In the rows, 128 means zero.
Each named move below is a turn or a mirror, shown by a few rows before and after it. Which moves, in which order, take the first row of each later pair to the second? The first pair is answered.
move C:
[115 105 140 129 103  84 142 154 149  96 116 104 107 105  83 106 121 166
 145 137 133 135 148 170 140 167 152 178 107 162  96 130 141] => [127 104 130 144  95  85 141 145 160 111 119 105 107  89  71 126 111 152
 143 148 136 131 147 160 127 160 129 181 105 138  99 146 149]
[119 127 146 150 189 103 153 172 120 150 118 134 136 124 118 136 169  93
 135 111 168  81 121 102 107  78 101 125 138  95  98 184 174] => [103 128 154 127 204 107 155 185 106 130 120 137 137 140 138 111 182 105
 133  92 169  85 119 118 124  88 128 124 138 121  90 160 170]
[115 130 150 139 163 134 156 118  93 175 118 128 129 124 162 163 113 141
  99 129  90 104 143 120  95 107  82 121 170  83 115 129  96] => [ 94 136 164 116 187 132 152 130  79 157 117 126 133 152 181 131 127 163
  99 113  90 108 143 139 114 122 119 120 168 112 111 108  90]
move T:
[125 121  76 107 138 134  90 115 153 152 148 112 112 166  79 127 148 156
 193 179 118 181 103 143 121 153 155 134 154 162 146 103  99] => [150 112  71 129 147 121 117  94 102 169 105 143 106 164 115 162 133 169
 169 173  98 141  99 125  92 148 112 122 125  92  87 102  82]
[183  99  92 173 141  94 120 119 147 117  67 115 157 124  57 132 111 126
 118 127 113 143 120 104  81 103 129 166  85 124 122 153 144] => [143 114 137 178 156 105 162 116  87 145  54 135 159 133 144 114 131 131
  67  91 116  81 122  97 107  80  95 136 127 107 111 139 138]
[136 157 137  97 104 145 126 106 111 136  92 128 142 132 148 125 124 127
 152 130 115 121 126  98 135 134 172 140 131 140 165  89 107] => [147 155 131  96 100 145 126 107 114 138  90 126 138 130 136 133 120 130
 161 140 114 131 123  99 135 139 175 148 117 141 163  89 106]
[143 158 136  98 105  94  82 143 150  86 121 102 111 125 115 127 115 137
 140 121 159 175 113 170 104 135 134 170 132 157 142 150 143] => [163 147 130 121 107  82 104 129 106 104  79 127 101 120 140 160 108 146
 124 121 135 146 113 155  76 133 105 165 106 102  99 151 128]
move N:
[135  91 128 166 141 130 177 130 143 145  84 151 155 149 122 137 118 103
 113 121 106 108 143 107  99 122  95 162 184 106 138 121 107] => [124  99 138 158 142 137 168 138 137 142  92 138 165 164 125 131 119 109
 111 116 104 113 145 108 113 132 108 157 199 125 146 112  99]
[158 110 120 141  94 140 128 116 135 160 148 162 108 125 145 170  86 101
 133 131 118 123 159  96 143 135  89 136  96 130  87 138 160] => [148 118 117 135  88 144 119 104 128 170 146 141 129 143 143 183  82 110
 142 138 105 132 166  89 152 146  98 146 127 138 110 121 147]
[113 126 150 131 134 113 166 133  77 115 101 146 118 129 178 123 142 132
  93 118 149  88 127 124 129 100 103 126 132 110 101 128  98] => [123 119 139 139 123 110 164 120  80 127  98 153 117 116 163 145 131 132
 100 128 143  91 126 116 117 104  91 126 130  93 100 138 100]
Pairs:
Each pair is two moves apart.
[110 148 147 144 126 150 161 111 103 160 108 135 144 113 173 111 147 144
 120 140 105  85 140 150 150 122 118 134 168 106 146 155 131] => [122 151 127 138 109 152 130 119 163 145 132 111 154 104 115 116 140 130
 152 158 115 129 140 158 149 130 146 154 170 143 182 166 145] => T then C
[ 96 115 140  92 151 128 142 152 106 104 132 139 100 142 142  75 168 129
 108 118 130 138 129 155 142 139 162 123 112 182 129 106 117] => [139  96 115 115 152 103 149 131  86 111  95 156  86 134 124 113 135 137
 118 130 107 136 120 146 103 146 139 129  57 134  81 117 105] => T then T
[171 123 128 117  87  90 117  95 130 147 143 157  99 106  79 182 128 147
 122 132 123 143 136 126  87 148 127  80  88 122 127 154 125] => [128 143 172 100 114 104 144 109  84 148 141 169  98 133 157 139 154 161
  85  97 133 102 138 134 126 134 126  59 128 138 127 124 112] => T then C
[147 124  92 134 144 111 119 114 127 122 129 132 139 150 110 141  97 121
 147 140  91 157 124 137 109 144 137 137 107 112 117 117 129] => [105 143 129 125 151 129 135 125 116 127 155 129 150 160 160 105 128 118
 121 125 110 138 132 147 153 132 137 123 162 134 145 103 136] => T then T
[140 109 127 115  89 119 146 154 145 138 113 144 108 120 103 120 146 107
 126 135 173  73 145 112 131 116  89 122 102 131 135 150 160] => [112 118 139  80 114 121 138 160 127 116 114 128 119 158 122  90 164 139
 131 119 158  85 140 130 159 141 135 126 120 171 133 105 135] => N then C
[145 135 119 117 100 110 117 132 144 129 145 122 127 101 108 152 120 147
 138 148 147 119 123 147 133 111 138 127 109 103 136 129 122] => [130 134 132 105 119 112 132 136 112 125 137 129 121 119 152 132 126 154
 116 125 145 101 124 152 150 112 147 124 115 109 123 112 115] => T then C
[123 122 152 137 125 124 144 128  67 113  65 176 121 128 128 108 137 116
 134 120  85 135 137 122 133 135 142  99 120 105  98 133 131] => [131 125 153 151  94 130 145 122 105 145  89 167 136  95  99 124 133  87
 134 142  96 137 146 107 130 115 119 101 154  97 137 168 155] => T then C
[135 126  83 135 126 113 112 131 156 104 122  99 161 125  63 131 127 134
 157 141 118 161 111 143 126 145 156 134 101 170 126 111 129] => [ 92 145 129 142 147 132 159 122  87 138 108 124 159 136 167 114 151 138
  95 103 121  93 118 137 154 116 124 106 153 140 118  95 115] => T then T
[115 122 105  98 147 124  96 145 115 105 105 110  91 139 128  89 101 129
 161  96 143 141 101 173 130 158 135 120  96 119 128 112 121] => [125 119  94 116 142 120 106 132 100 116  89 118  83 129 134 110  92 128
 157 100 135 126  98 157 114 153 109 116  88  88 114 121 117] => T then N
[142 133 152 140 140 144 102 108 128 134 157 118 152 137 124 143  94 143
 180 137 121 122 106 141 142 133 185 158 170 172 153 120 116] => [161 125 147 166 129 136 120  85 108 156 137 130 147 122 128 178  79 146
 174 146 107  95 102 124 115 121 142 152 155 116 131 136 109] => C then T
[126 135 140 116 153 129 139 144 119 126 121 163 110 120 153 110 140 120
 104 110 153 122 127 139 142 128 115 126 110 118 118 141 133] => [145 123 120 116 142 120 119 138 150 109 124 153 109 113 111 119 130 118
 136 125 149 147 120 140 126 134 133 132  81 125 113 147 140] => T then T
[107 157 143 137 137 127 128 164 161 124 169 176 141  77 141  76 162  98
  82 109 193 123 139 132 135  81 116  97 134 142 134 185 173] => [123 149 121 117 144 120  94 173 176  82 165 165 128  96 102  64 154 111
 111 116 185 162 133 147 123 105 157 111  95 170 121 172 172] => T then C
[110 138 144 113 163 128 150 137  86 121 104 143 124 150 167 121 144 146
 103 100 123 115 115 138 132 130 127 119 139 125 116  94 109] => [128 131 126 137 125 130 146 107 107 153  99 131 139 130 136 166 116 135
 112 134 109 114 131 113 115 123  92 131 165  92 139 119 112] => C then N
[133 131 107 107 132 132 129 115 110 133 121  84 183 173 139 154 109 148
 142 149 103 173 143 119 118 145 160 156 190 128 123 106 110] => [145 124  94 103 147 116 122 133 126 103 122  94 169 173 121 134 120 149
 154 144 115 187 129 136 111 155 179 155 141 137 102 106 114] => N then T
[130 132  92 113 120 116 134 125 139 152 129 120 118 136 119 145 129 139
 170 141 107 147 123 126 150 119 127 135 137 127 148 125 123] => [127 130 106 105 136 114 145 124 109 139 114 128 122 148 147 134 139 149
 157 124 102 136 118 127 156 120 134 128 130 128 132 111 112] => T then C
[139 125 111 124 128 121 103 134 167 118 142 103 125 144  89 147 123 137
 166 139 118 168 127 140 118 158 166 152 110 176 130 107 129] => [156 111 106 138 138 103 127 120 113 126  96 140 105 143 128 166 121 149
 144 125 104 133 119 130  95 151 133 138  70 125  78 106 114] => N then T
[139 142 159 116 125  82 134 142 187 105 179 128 116 104  98 102 147  67
 110 144 163  98 124 141 138 105 163 106 131 178 134 197 178] => [145 131 142 102 152  67 134 152 157  68 150 138  97 131 110  91 147 100
 121 131 149 104 120 157 131 129 192 113  79 191  88 160 154] => T then C
[136 126 153 164 102 142 157 137 144 198 130 162 102  83 164 156 101  89
  74 146 135  74 117  90 118  76  51 117 123  65 114 175 155] => [125 127 137  83 141 137  93 190 195  94 171 116  93 145 108  65 136 126
 140 133 149 170 107 152 170 139 201 141  85 208 135 121 149] => C then T
[136 102 150 124 156 104 142 123  93  69 149  99  95 141 109 114 136  79
 148 121 141 170 103 150 150 138 157 136  81 115  91  99 132] => [127 105 158 139 154 107 164 114  65  85 142 113  90 134 146 118 140  82
 127 109 141 135 104 144 145 125 126 123  88  84  79 100 129] => N then T
[168 108  93 152 124 122 118 102 155 119 115 141 103  94  85 175 105 143
 149 162  97 175 120 123  76 134 131 157  52  90  86 162 121] => [128 129 137 163 129 148 158  73  77 165  88 131 127 130 186 179 111 160
 105 132  71 115 124 102 109 121 100 136 142  66  94 125  89] => N then T
[133 138 127 118 116 122 140 127 131 117 128 157 119 145 120 131 117 115
 126 132 126 134 126 144 120 122 114 100 120 120  90 130 123] => [119 148 139 114 112 131 145 118 125 130 135 148 126 151 134 134 123 113
 115 130 124 126 128 141 131 119 111  98 148 120 103 125 123] => N then T
